(in the rows, 128 means zero)
One turn sends every row of this set to another row. A few are shown first. Where does it send the rows asked after them?
tev: [126 154 109  73 131  97 180 111 136 178 146 138 135 172  86 125 127 159
 123 130 124 132 165 105 127  99 127 123 114 128 121 130 131 130 122 149
 135  84 138 135 116]
Mig: [128 149 120 106 110 138 130 128 133 133 149 134 139  98 104 118 139 131
 116 128 135 124 202 155 142 157 124 128 137 124 118 136 125 139 132 159
 132  94 119 137 125]
Gofa: [119 152 126 107 114 140 130 139 133 132 149 138 134  93 106 123 126 136
 124 137 132 124 205 149 134 155 118 125 131 123 117 138 140 146 129 153
 137  91 125 133 124]
Mot: [134 160 112 125 124 164 129 130 141 156 147 156 118 161 160 173 104 163
 145 144 116 100 165  84 123 111 104 121 120 152 103 119 121 120 135 147
 123 138 153 168 108]
Lavo: [127 151 111  74 132  95 179 111 137 176 145 141 132 168  91 127 124 160
 126 130 118 135 166 104 124  92 126 122 112 133 123 131 134 130 123 147
 138  83 139 139 114]
kika: [131 135 122 102 109 133 130 130 138 135 150 139 134  90 121 126 132 137
 123 131 117 140 219 150 137 135 125 128 138 138 115 134 130 132 132 146
 136  88 125 146 119]
digul: [127 153 114  75 133  95 179 114 138 176 144 142 134 168  85 126 124 160
 125 131 122 132 164 104 123  99 126 121 111 129 121 133 135 130 123 149
 140  83 140 135 115]
Kamad: [136 175 112 126 121 167 128 121 133 157 146 145 128 180 144 160 123 154
 132 136 139  82 148  88 130 135 105 125 123 140 105 120 109 124 137 161
 115 145 144 163 117]
guku: [141 108 113 133 145 149  86 142 139 138 155 131 135 132 158 157 121 152
 130 126 134 167  60 133 135 100 115 126 141 144 129 131 135 120 120 121
 125 138 145 146 124]
laga: [139 111 111 134 144 150  86 142 136 139 155 128 138 137 152 152 126 147
 125 123 139 163  54 138 137 109 115 126 141 138 128 128 127 124 119 127
 124 140 143 146 127]
Ser: [122 106 125 154 150 111 140 151 137 102 142 139 135 148 115 147 100 147
 131 121 137 186 103 162 125  99 106 122 127 117 118 126 173 136 140 123
 141 149 125 146 119]
Nadep: [145 160 103 124 115 165 128 114 136 159 145 144 135 180 151 159 132 152
 130 125 131  95 152  90 135 122 110 127 128 149 107 115 100 115 140 158
 112 142 144 171 113]
Gur: [129 104 119 150 143 113 138 139 134 104 142 129 146 162 107 135 124 135
 123 107 144 185  96 170 134 109 111 126 136 114 122 124 155 131 141 130
 129 152 116 146 120]
kime: [133 140 118 104 108 136 128 124 135 134 151 133 143  95 115 120 142 133
 118 125 126 135 212 153 141 143 129 128 141 134 119 133 122 130 134 152
 128  92 120 144 121]
tiz: [129 150 109  75 131  94 180 110 137 177 145 139 136 168  88 126 126 161
 127 127 119 137 166 104 125  93 129 123 115 130 123 129 131 128 123 145
 139  84 138 139 117]
Pipa: [145 154 106 122 116 162 128 116 141 160 146 150 128 169 166 168 120 156
 140 131 118 105 168  84 129 106 111 125 128 160 104 113 106 112 138 146
 117 137 148 176 108]
Tizag: [133  92 119 148 140 111 138 138 138 104 144 128 144 156 119 142 121 137
 126 106 136 194 104 168 131  96 115 126 138 123 121 122 154 124 142 123
 130 149 119 156 117]
gotes: [133 120 114 135 153 151  87 151 136 137 156 132 129 133 149 155 111 152
 131 135 138 158  55 134 133 111 110 123 134 136 126 132 143 130 117 126
 130 138 147 139 126]
bol: [127  94 121 149 145 109 140 147 140 104 145 136 140 148 123 148 107 144
 130 116 131 196 110 164 126  90 110 122 135 124 120 125 167 128 141 118
 136 147 124 153 115]
Rin: [136 110 114 134 148 149  86 150 137 139 155 134 133 129 156 160 113 154
 133 132 131 164  58 132 133 101 113 122 136 141 124 132 140 127 119 122
 130 136 149 144 125]
Tunap: [124 152 113  76 133  95 180 115 137 176 146 141 131 167  88 128 121 162
 127 133 119 135 166 104 124  93 126 122 110 130 121 132 136 130 123 145
 139  85 140 136 115]
pafaf: [127 175 116 127 127 164 129 132 136 156 147 155 120 169 147 169 105 163
 140 147 130  86 154  85 125 127 100 122 116 143 103 121 123 129 135 153
 124 142 150 159 114]
Tep: [121 146 122 106 116 134 132 139 134 131 151 142 131  86 115 130 119 140
 125 140 120 132 217 147 133 141 119 122 131 133 115 138 142 140 130 145
 139  89 129 139 121]
Vofav: [120 110 124 153 148 114 140 149 134 104 141 133 140 158 103 138 110 140
 125 116 148 180  94 167 130 111 107 122 131 111 120 126 167 136 139 130
 135 152 118 143 121]
zaga: [137 117 113 136 150 151  87 144 135 136 155 130 136 138 147 152 123 150
 126 130 143 155  50 137 139 115 114 125 136 134 127 133 136 128 119 128
 126 140 144 139 126]

Mot turns into pafaf
kika turns into Tep
Now find these:
Gur turns into Tizag
gotes turns into zaga

One turn sends every row of this set to another row. A few are shown first. Where does it send the rows asked after them?
fabob: [113 153 134 113 125 117 110 143 119 114  93 119 191 118 175 133 136 119
 140 150 198 129 105 123 134 122 125 170 107 125 147 131 139 123 156 163
 146 130 136 140 129 108 127 156 117 130 101 126 122 118]
Kedu: [107 115 148 111 140  92 105 148  95 113 107 163 142 123 163 167 124 154
 120 124 116 117 151 166 109 120 122 169 119 113 164 149 124 137 163 148
 163 150 118 146 120 151 143 147 169 121 126 164 112 116]
Bav: [109 150 132  94 152 113 139 150 130 114 120 130 118 123 139 137 164 152
 129 146  81  94  99 151 141 126 128 140 130  80 116 138 131 112 133 133
 156 114 127 162 105 115 124 177 156 116 134 154 159 132]
Siz: [114 144  97 104 161 131 126 185 110  93 127 141 106 129 161 162 114 119
 124 150 129 158 169 130 117 132 144 157 123 106 120 144 105 143 115 101
 144  88 143 117 141 133 156 138 131 120 120 108 135 126]
todu: [119 165 140 120 149 107 105 124 126  84  82 116 136 127 124 137 136 146
 110 110 100 116 113 126 128 127 161 161 108 129 121 119  99  96 161 110
 176 103 151 137 129 128 109 151 167 143 145 117 122 142]
linem: [130 150 132 112 154 136 103 137 135 128 147 129 174 132 134 109 139 150
  96 146 144 114 141 151 147 108 116 137 126 129 130 149 152 126 137 179
 118 110 167 130 113 124 115 144 107 135 124 117 122  76]
bovu: [143 148 111 123 155  97 194 150 114 121 134 129 111 108 113 148 121 113
 122 148 127 147 105 147 133 150 144 154 115 147 103 126 115 133 126 139
 150 123 135 149 136 143 163 150 125 117 142 131  89 150]
Kegot: [141 112 126 128 124 119 108 138 181 127 127 132 143 139 102 132 132 119
 100 136 124 107 127 148 192 107 138 126 163 123  98 154 122 117 117 149
 125 144 159 115 112 127 141 130 131 140 151 144 112 113]
pidig: [115 135  81 105 164 131 131 139 119 109 128 149 108 107 145 163 115 103
 116 149 125 143 167 138 125 132 133 153 137 116 125 158 104 121 105 102
 140  97 131  97 106 119 166 146 156 139 120 101 144 147]
zep: [139 155 113 124 146 117 174 131  88 126 131 135 109 113 121 143 118 129
 107 119 125 161 133 182 134 141 158 148 138 142 111 129 141 105 126 129
 141 129 148 137 131 128 134 176 131 138 124 113  87 151]
nak: [125 125 134 148 160 109 110 151 118 146 106 128 161 135 146 153 148  91
 125 152 127 126 152 145 149 170 139 136 101 133 129 118 105  82 146 128
 113  84 108 136 106  89 154 166 124 105 140 111 112 142]
Lured: [111 156 166 136 176 119  99 174 130 138 127 140 154 158 123 136 143  93
 126 140 132 124 158 136 146 159 139 135 115 120 117 125 123 125 113 125
 115  97 113 147 119 114 151 192 125  85 135 122 125 133]
tak: [117 136  84 105 167 124 132 170 111  94 114 155 107 128 147 175 131 104
 116 155 142 150 154 122 126 126 147 153 116 116 115 137 113 128 114  92
 143  99 141 101 126 115 165 156 159 130 118 109 134 140]
sok: [127 162 139 108 141 129 112 115 133 115 112 129 130 129 118 140 116 168
 126 118 111 109  99 129 143 156 140 135 120  79 113 132 118 109 142  94
 150 107 136 158 101 151 135 137 158 137 115 138 153 151]
Magiv: [147 112 125 138 130 109 103 145 187 120 127 130 139 136 102 135 132 122
 107 128 118 112 129 153 187 102 133 137 165 125 104 154 126 119 117 152
 137 144 162 113 117 119 144 137 123 135 148 152 109 116]
Nuta: [103 155 133 103 132 115 104 143 117 113 105 112 188 120 177 131 146 113
 142 151 194 120 107 126 139 124 119 160 112 127 151 125 133 125 155 171
 140 128 127 148 125 113 130 145 118 123 110 121 117 114]
dep: [129 143 127 112 128 129 168 152 107 125 133 134 119 104 114 131 132 113
 125 138 121 150 138 133 105 144 123 158 121 146 102 149 140 134 127 140
 176 108 150 163 124 139 144 148 125  90 114 137 105 176]
zul: [116 108 145 120 142 102 111 123 113  92 106 184 149 130 113 163 131 150
  96 118 109 103 147 152 132 142 144 155 120 112 159 150 122 121 154 140
 148 142 142 118 115 165 177 158 164 123 135 164 112 125]
Zuge: [109 126 154 108 133  86 108 153 112 101  96 169 138 135 138 165 117 142
 114 117 124 115 148 142 126 126 143 164 120 125 158 150 110 132 166 130
 162 153 126 129 116 158 174 146 168 119 146 179 105 125]
zaka: [134 147 133 115 157 133  95 133 139 128 156 131 169 138 126 115 142 142
 105 132 143 107 139 141 152 114 110 135 128 128 136 145 154 125 144 180
 117 107 165 126 110 119 126 140 110 127 116 119 117  79]
Dizu: [124 107 128 119 157 105 112 133 107 112 118 176 158 122 139 163 127 161
 104 134 109 100 138 168 115 147 122 164 122 103 165 153 130 124 162 154
 141 148 121 137 111 163 156 144 164 136 128 149 121 115]
fep: [101 114 139 131  84 108  94 122 140 114  86 113 148 117 150 145 138  95
 141 131 174 139 116 138 186 121 142 142 149 118 121 140 103 120 132 125
 154 148 120 140 139 111 145 140 129 117 126 149 104 142]
puli: [105 155 136 103 118 119 110 147 117 118  95 114 188 120 181 129 139 121
 133 159 195 130 109 121 136 119 125 160 109 132 142 132 130 127 158 159
 141 129 130 149 128 117 121 144 119 130 113 120 121 113]
muliv: [114 107 142 133  79 110 105 126 151 119  84 117 144 111 143 150 129 101
 142 137 174 141 112 137 181 121 140 150 151 111 120 147 107 123 129 127
 163 146 124 136 125 108 152 142 131 125 119 154 110 146]
fova: [116 141  87 102 167 126 130 169 124  99 130 135 118 116 164 158 111 106
 123 148 102 138 172 143 109 126 133 166 140 109 124 155 104 128 101 125
 142 101 144 104 128 133 145 137 141 127 125  97 146 148]
sirid: [108 166 133 104 148 108 122 147 121 109 109 115 107 113 137 116 147 152
 120 141  97 126 121 146 137 137 141 153 128 125 136 150  92 109 172 121
 175  91 104 159 114 107 133 159 144 137 171 140 125  95]
Gofan: [104 108 146 124  75 111 108 124 146 116  80 118 145 118 144 146 135  98
 132 141 174 140 114 128 184 115 145 138 144 122 113 142 105 123 126 124
 157 146 129 137 128 115 141 141 136 124 126 148 109 143]
Pites: [146 168 102 106 142 137 157 168 107 141 124 140 130 120 129 127 114 122
 118 124 128 148 136 149 103 150 139 163 148 148 106 153 156 101 148 129
 150 138 143 152 109 138 132 150 135 133 122 119 105 180]
far: [140 155 131 122 162 130 101 139 141 124 147 132 171 132 127 109 131 155
 104 135 150 118 140 147 147 112 114 147 121 131 135 148 153 126 142 177
 124 109 166 125 117 120 129 148  99 138 122 126 120  74]
fusos: [142 114 123 137 125 112  94 139 180 127 128 134 143 147 105 138 137 114
 106 120 119 109 128 141 193 108 135 128 166 125  99 154 125 113 130 142
 125 148 156 114 122 122 141 131 130 130 145 146 105 119]
dof: [118 106 127 145 144 111 103 143 141 142 109 123 143 124 155 148 126 100
 137  95 126 134 163 155 131 153 127 142 121 127 120  98  91  95 131 138
 103  89 128 147 101  95 124 141 147 123 137 115 111 161]
fega: [111 143 150 132 164 118  95 175 160 139 128 134 139 151 135 130 115 101
 139  86 134 127 162 140 131 149 127 144 137 115 108 106 104 137 106 134
 100 108 126 159 112 124 128 158 147 109 139 126 123 150]

Pites turns into dep
pidig turns into fova
Now find these:
muliv turns into Magiv
Kedu turns into Zuge
zaka turns into Nuta
linem turns into puli
sok turns into Bav
fega turns into Lured

One turn sends every row of this set to another row. A few are shown first. Where does it send the rows asked after them?
Dop: [ 88 173 139 147 111  99 192 114 101 116 120 144 117 117  90 143 148 118]
naz: [107 139 112 122 137 124 173  84 156 106 120 131 140 113  66 124 152 129]
dopam: [105 155 106 128 144 127 170  98 170 106 102 132 136 110  51 113 130 118]
fosi: [ 90 155 158 107 136 145 194 103 110 124 110 155 170 122  98 140 162 105]
kufip: [ 81 143 135  93 137 115 175 118 123  53 128 120 146 105  64 125 144 108]
zuk: [ 76 182 122  82 163 128 147 133  75  99 103 146 143  79 112 137 115  98]
Mozo: [ 91 163 111 121 135 127 164  98 148  90 116 113 153 116  44 114 155 126]
nabad: [113 191 104 112 140 114 150 138  96  96  99 111 122  72  69 136 110 121]
fopa: [ 66 194 120  82 151 145 161 130  96 121 110 152 155  89 115 147 118  79]
saser: [ 91 154 149  90 146 130 163 143 127  58 135 135 124 100  77 115 130 103]
luv: [ 88 191 146 131 126 115 167 126 106 134 125 144  89 117  86 132 144 108]
tidu: [ 71 159  80  81 161 146 144 102 146 109 115 151 155  94  84 132 112 103]
dafeg: [ 71 191  85 118 154 139 153 116  99 144 107 155 138 126  55 150 109 126]
semu: [ 96 147 113 120 141 127 160  95 163 100 105 134 133 123  51 124 152 132]
kar: [ 79 154 164 100 149 160 171 116 110 137 123 171 146 133  83 140 143  96]
Susag: [ 84 193  92 108 142 122 146 138 120  90 128 120 137  77  77 136  93  96]
Vabor: [102 152 108 116 144 110 165 101 153 120 100 134 144 112  42 114 163 114]
fuga: [ 84 181 149 139 116 101 178 123 106 123 107 140 101 125  78 151 143 113]
fek: [ 91 211  92 102 156 121 148 138 100  99 110 113 121  91  67 131 110 121]
feda: [ 72 156 156 108 133 139 184  99  97 137 118 149 160 133  71 155 154  96]
sitez: [ 76 171 136 135 123  92 173 137 115 132 134 148  99 105  92 153 127 104]
rarag: [ 83 156 167  97 143 151 179 108 113 129  97 158 156 131  86 150 160 100]
Rudam: [ 85 191 144 138 124 100 191 124 109 127 103 145 104 112  93 137 135  95]
zuris: [ 95 197  95 122 150 112 132 130  95 109 113 123 125  79  78 131 102 119]
nofe: [ 90 152 154 101 146 133 183 118 109 134  98 161 175 121  66 136 161  86]
folo: [ 85 142  96  87 180 142 148 119 112  97 102 176 152 103  73 153 109 126]
logav: [ 87 175 123  76 173 124 156 131  82 105  95 160 122  86 112 152 124 110]
Vok: [ 98 141 149  93 141 101 178 139 115  73 119 130 146  94  54 130 139  84]
mek: [ 59 194  84 128 135 124 155 116 110 144 115 164 134 110  86 149 107 104]
Naku: [ 72 189 120  62 165 133 164 132  76 108 104 141 128  97 100 144 120  98]
risut: [ 86 174 134 129 123  79 183 127 103 124 107 146 110 111  71 133 158  97]
nogal: [ 75 183 146 120 122 103 181 105  93 132 117 126 111 116  86 144 159 103]
soru: [ 86 161 154 100 152 156 169 116 131 153 114 154 168 112  96 143 150  93]
dopug: [ 95 185  97 132 162 137 145 122  99 141  99 163 145 109  64 156 109 134]
gakef: [ 98 160 112 123 145 146 151 109 162 105 119 142 134 125  50 103 145 131]
fuluz: [ 67 153  88  66 175 148 155 114 112 102 106 160 154 115  68 139 112 115]
gog: [ 73 178  80 132 152 132 136 108 102 139 104 165 146 109  72 138 107 128]
sud: [ 85 158  97 122 144 121 157 109 172 115 114 144 134 108  78 111 150 131]
Bisun: [112 146 151 104 134 119 182 121 122  66 136 115 147  92  75 137 133 105]
zedom: [ 75 144  97  77 174 147 137 103 107 113 107 164 162  95  86 138 111 111]
lumo: [ 86 127  91  76 162 145 155 101 116 108  94 165 157 100  71 143 117 120]
kimas: [101 143 144  92 149 119 182 131 138  62 116 128 135  90  74 126 117  88]
nog: [ 87 176  89 138 134 128 157 116  95 143  90 162 140 113  60 148 114 133]
gesi: [ 90 156 148 104 143 126 167 158 131  67 135 134 158  89  81 132 121  96]
san: [101 153 157  95 138 122 167 136 127  55 119 118 136 100  67 135 133 103]
Fumu: [110 202  99 112 165 119 139 137 106 101  96 125 121  78  81 133 119 131]
vuf: [ 81 156 156 109 145 148 196 111 118 137  97 172 160 128  90 143 138  87]
Zelu: [ 84 171 128  71 152 131 169 130  75 104  86 151 141  81 111 143 130 100]

mek turns into tidu
gog turns into zedom
luv turns into gakef
Now find these:
kufip turns into nogal
Vok turns into risut
san turns into fuga
dopam turns into vuf
lumo turns into Zelu
sud turns into soru
Bisun turns into Dop
logav turns into Fumu
fuluz turns into Naku

One turn sends every row of this set to another row. A few are shown first. Where does it send the rows asked after them?
sunif: [147 176 160 108 128 144 155 123 112 143 112 112  96]
Lekek: [161 145 105 124 136 159 180 154 107 136  78 155 139]
Bebun: [130 156 139 108 135 158 163 136 148 171  88  96 115]
pigid: [143 155 111 124 126 135 114 149 159 181  82 130 148]
bapus: [143 144 121  76 124 164 125 126 109 152  72 162 124]
doli: [171 125 112 128 111 126 148 117 110 151 100 123 167]
zukuf: [165 149 106 121 134 160 175 151 103 131  79 161 135]
mim: [143 131 124  95 125 161 126 130 131 179  63 124 145]
lep: [109 130 120  86 139 140 136 115 149 149  76 129 127]
zuzug: [133 146 161 122 124 133 160 138  97 173  97 106 145]
gab: [162 149 110 125 134 156 183 153 101 132  84 156 137]
rab: [100 157 122 132 120 144 154 174 138 148  95 131 152]
zon: [133 176 102 115 116 102 160 136 139 125 116 154 118]
Rese: [163 173 123 137 110 129 124 133 150 108  84 118 120]
vizi: [122 167  95 117 120 106 168 145 155 140 107 144 127]
zovod: [167 177 129 118 118 124  96 129 121 147 104 153 124]
tovup: [134 159 157 105 122 136 159 135  74 144 107 144 125]
Gereb: [153 164 115 140 114 134 132 141 165 122  76 107 131]
Mokob: [127 160 104 103 114 161 112 152 139 130  83 165 133]
zar: [163 155 150  96 115 145 117 114  87 145  92 143 122]
mabo: [112 135 132 104 132 153 168 152 119 178  77 125 147]
bigad: [125 149 141  86 130 127 128 102 113 121 100 144 107]
Mokab: [134 168  87 105 118 114 150 136 156 133 101 158 120]
ked: [152 172 130 149 112 122 142 142 149 116  90 104 128]
sinuf: [176 126 113 126 109 126 144 113 106 145 102 128 162]
betin: [175 123 107 124 110 130 142 114 113 149  96 128 165]
bavog: [141 174 148 146 124 108 139 150 120 166 117 120 143]
rasug: [124 178 139 125 111 134 136 154 101 116 118 155 127]
renab: [100 142 151 109 137 117 164 122 121 142 104 114 126]
Zupil: [155 162 129  86 129 167 127 116 141 150  84 126  96]

betin turns into zukuf
sunif turns into renab
zuzug turns into mabo
Now find these:
bavog turns into rab
Gereb turns into Mokab

